In the rows, zero is written as 128.
One turn moves each row of this set onto another row. After a few examples, where does it send each row asked below?
tabo: [117 103 120 121  92 128 123 123 160 111 127 129 138 138 146 168 120 144
 107 150 144 123 136 155 147 164 142 151  95 182 126 142 160 201 117 133
 115 134 123 113 107 116 133  93 141 126 131  96  82]
Viga: [152 134 114  94  95 105 124 126 147 163 105 114 139 145 120 125 112 121
 162 149 140 137 113 116 123 133 139 116 140 143 140 128 171 191 136 115
 125 129 110 130 124 146 168 129 109 120 181 130 141]
Fome: [131  89 111 118 139 116 129 153 170 113 122 131 127 107 125 168 122 136
 152 169 144 116  94 158 147 127 161 113 155 145 118 121 135 166 114 106
 154 118 113 155 107 123 115 114 137 118 159 140 122]
ruti: [127 131  86 104  74 103 103 112 151 154 112 100 152 110 133 133 116 129
 130 157 165 154 131 102 139 150 128 143 126 128 117 117 170 175 129 106
 133 137 101 137 100 156 156 142 102 135 166 109 104]
Zil: [154 144 114  94 109 117 122 144 140 149 107 127 129 144 111 136 105 130
 168 143 137 121 116 124 132 141 124 103 150 141 151 122 167 188 133 117
 108 140 119 135 127 154 150 117 108 107 183 130 152]
givi: [103 128 100 109 108 126 140 146 161 136 112 108 157 104 118 163 159 147
 108 167 170 128 105 152 181 144 109 144 117 141 149 108 118 179 144 108
 101 152 134 105 123 141 124 147 134 134 180 113  92]
zanov: [113 112 118 121  85 142 141 106 172 166 144 163 130 132 125 141 120 156
  90 147 162 142 105 145 144 175 127 121 125 139 149 113 131 156 137 101
 115 144 100 141 122 171 161 126 156 104 147 133  99]
somal: [119 136 107  88  99 138 164 131 164 138 130 131 121 102 160 139 114 135
 132 125 168 122 138 134 144 119 177 136 129 157 152 134 156 162 128 124
 166 130 146 104 118 110 105 130 122  92 149 109 100]
Kipo: [138 126 116 117 115 114 118 130 139 113 161 102 132 124 139 136 126 132
 126 128 177 158 108 136 188 117 124  77 163 137 138 122 138 174 135 121
 133 175 144 152 104 136 161 119 109 128 137 140 104]
Kepe: [153 114 111 124 123 119 142 151 141 142  94 155 130 160 161 159 144 150
 156 114 162 121 137 159 138 132 126 147 126 133 104 123 134 153 144  94
 126 142 147 109 105 150 127 139 123 139 185 111 120]
teti: [145 112 117 138 127 121 103 142 188 120 129 126 132 150 136 143 119 110
 167 133 169 138 143 146 159 149  96 111 102 157 116 119 147 168 145 145
 124 102 121 142  98 117 126 110 147 109 152 120  93]
Mig: [123 108  85 146 126  99 116 144 168 134 133 109 110 109 114 131 152 162
 134 126 146 111 152 145 147 128 119 153 117 144 116 115 132 188 160 148
  95 136 141 111 126 167 116 148 121 120 158 152 100]
dimu: [115 104  92 140 119 108 116 122 137 125 144 127 153 137 145 158 104 144
  94 121 176  94 138 144 155 152 162 130 146 151 157 129 145 174 128 140
 105 130 145 112 126 160 112 104 130 125 118 124 132]
kar: [122  91 115 123 105 131 122 130 161 119 124 129 133 133 152 165 122 136
 142 133 153 120 151 154 151 182 128 136  89 180 119 146 151 193 126 136
 114 123 120 127 101 122 134  86 144 128 130 107  88]
fub: [118 121 131 110 111 111 131 161 158 167 106 115 132 136 131 164 117 136
 118 137 182 157 125 120 180 143 164 118 134 169 135 117 152 155 108 128
 124 126 163 118  99 124 169 112 135 160 137  99 119]
fudis: [154  95  85 136 105 139 144 135 136 142 131 143 101 104 130 184 102 168
 114 129 141 126 137 133 152  99 128 130 132 139 135 111 128 180 147 112
 146 135 147 147  92 152 138 158 110 117 117 113 106]
vupa: [144 123 120  93 125 118 122 133 120 121 129 127 117 137  98 155 121 141
 134 146 165 145 103 161 130 127 134 124 177 154 127 118 137 173 166  88
  95 135 131 103 149 143 152 115 132 101 152  91 114]
sasa: [123 116 103 114  87  99 130 138 149 123 129 144 118 114 142 139 119 156
 144 145 143 137 131 125 149 129 150 156 151 161 112 122 150 166 117 165
 114 128 145 156 151 137 135 144  79 127 148  89  90]
beno: [126 127 123 128  79 154 127 165 172 151 123 152 114 132 109 159  86 143
 159 126 142 138 113 146 151 144 168 135 148 166 112 111  97 169 143 126
 130 138 106 127 113 170 147 136 132 111 147 112 123]
Lutur: [159 120 106 113 117 139 156 143 170 153 140 140 145 118 118 136 111 146
 132 112 159 159 126 124 113 106 117 144 141 164 114 123 145 201 136  86
 117 163 142  95 118 149 103 151 163 145 161 121 107]
por: [126 113 119 158  87  98 116 150 163 158 142 125 113 113 142 164 132 136
 128 112 192 143 132 159 113 126 122 172 132 158 114 136 161 156 135 120
 121 135 124 123 122 173 127 128 134 128 123 140  71]
zifuf: [135 128 115 123 130 119 136 135 171 131 132 146 148 112 117 120 114 146
 139 109 162 160 154  94 114 130 119 105 135 183 158 131 151 187 148 126
 112 130 140 109 134 141 100 133 163 108 145 114 111]
Rugu: [153 145 125 143 115  92 118 142 153 106 147 136 136 145 140 163  98 158
 120 131 157 152 152 122 177  99 109  96 140 153 144 115 122 181 140 132
 117 162 150 139  97 149 145 127 135 124 166 134 122]
Rem: [115 131 112 107  71 133 148 142 188 163 157 149 119 143 150 153 127 156
 114 119 177 146 114 139 160 155 142 105 113 144 170  96 135 154 120 120
  94 122 150 155 113 159 142 122 153 121 127 129 110]
gegom: [163 127 108 121 106 148 152 142 164 148 131 135 143 135 122 141 122 149
 122 127 165 162 100 124 120 113 111 153 133 155  96 123 142 189 131  84
 141 160 134 100 109 148 122 164 153 138 149 112 110]
bur: [145  90  96 108 117 124 102 124 176 179 136 111 127 114 112 142 134 105
 155 103 169 144 118 128 148 105 153 110 139 156 158 103 141 141 135  88
 119 151 143 147 119 136 133 110 118 118 147 119 108]
fikof: [120 121 118 120 118 131 111 130 149 116 158  99 131 116 132 147 153 129
 115 135 173 176  93 132 170 123 136  87 156 149 143 127 139 174 135 108
 141 167 130 158 105 135 164 111 109 116 131 135  98]
bito: [ 98 118 121 115 134 156 147 160 187 132 112 120 116  99 145 146 109 128
 124 144 183 154  98 162 140 106 146 113 154 155 151  95 142 173 145 143
 107 119 142 122 115 158 121 130  98 140 164 119 100]
Valos: [108 106  81 137 112  99 116 148 165 123 127  89 125 114 118 147 162 166
 128 137 155 122 141 158 150 127 119 153 119 134 116 108 119 200 160 133
  97 128 132  97 124 153 118 147 131 133 162 129 100]
puvog: [120 133  99 100  93 125 145 153 205 153 149 146 113 141 152 146 122 153
 124 111 183 147 134 133 167 157 151 105 107 138 159  83 150 154 119 135
  97 127 156 145  96 155 133 117 143 122 137 123 121]

Kipo turns into Rem
Kepe turns into vupa
Zil turns into fikof
And these:
somal turns into sasa
ruti turns into Rugu

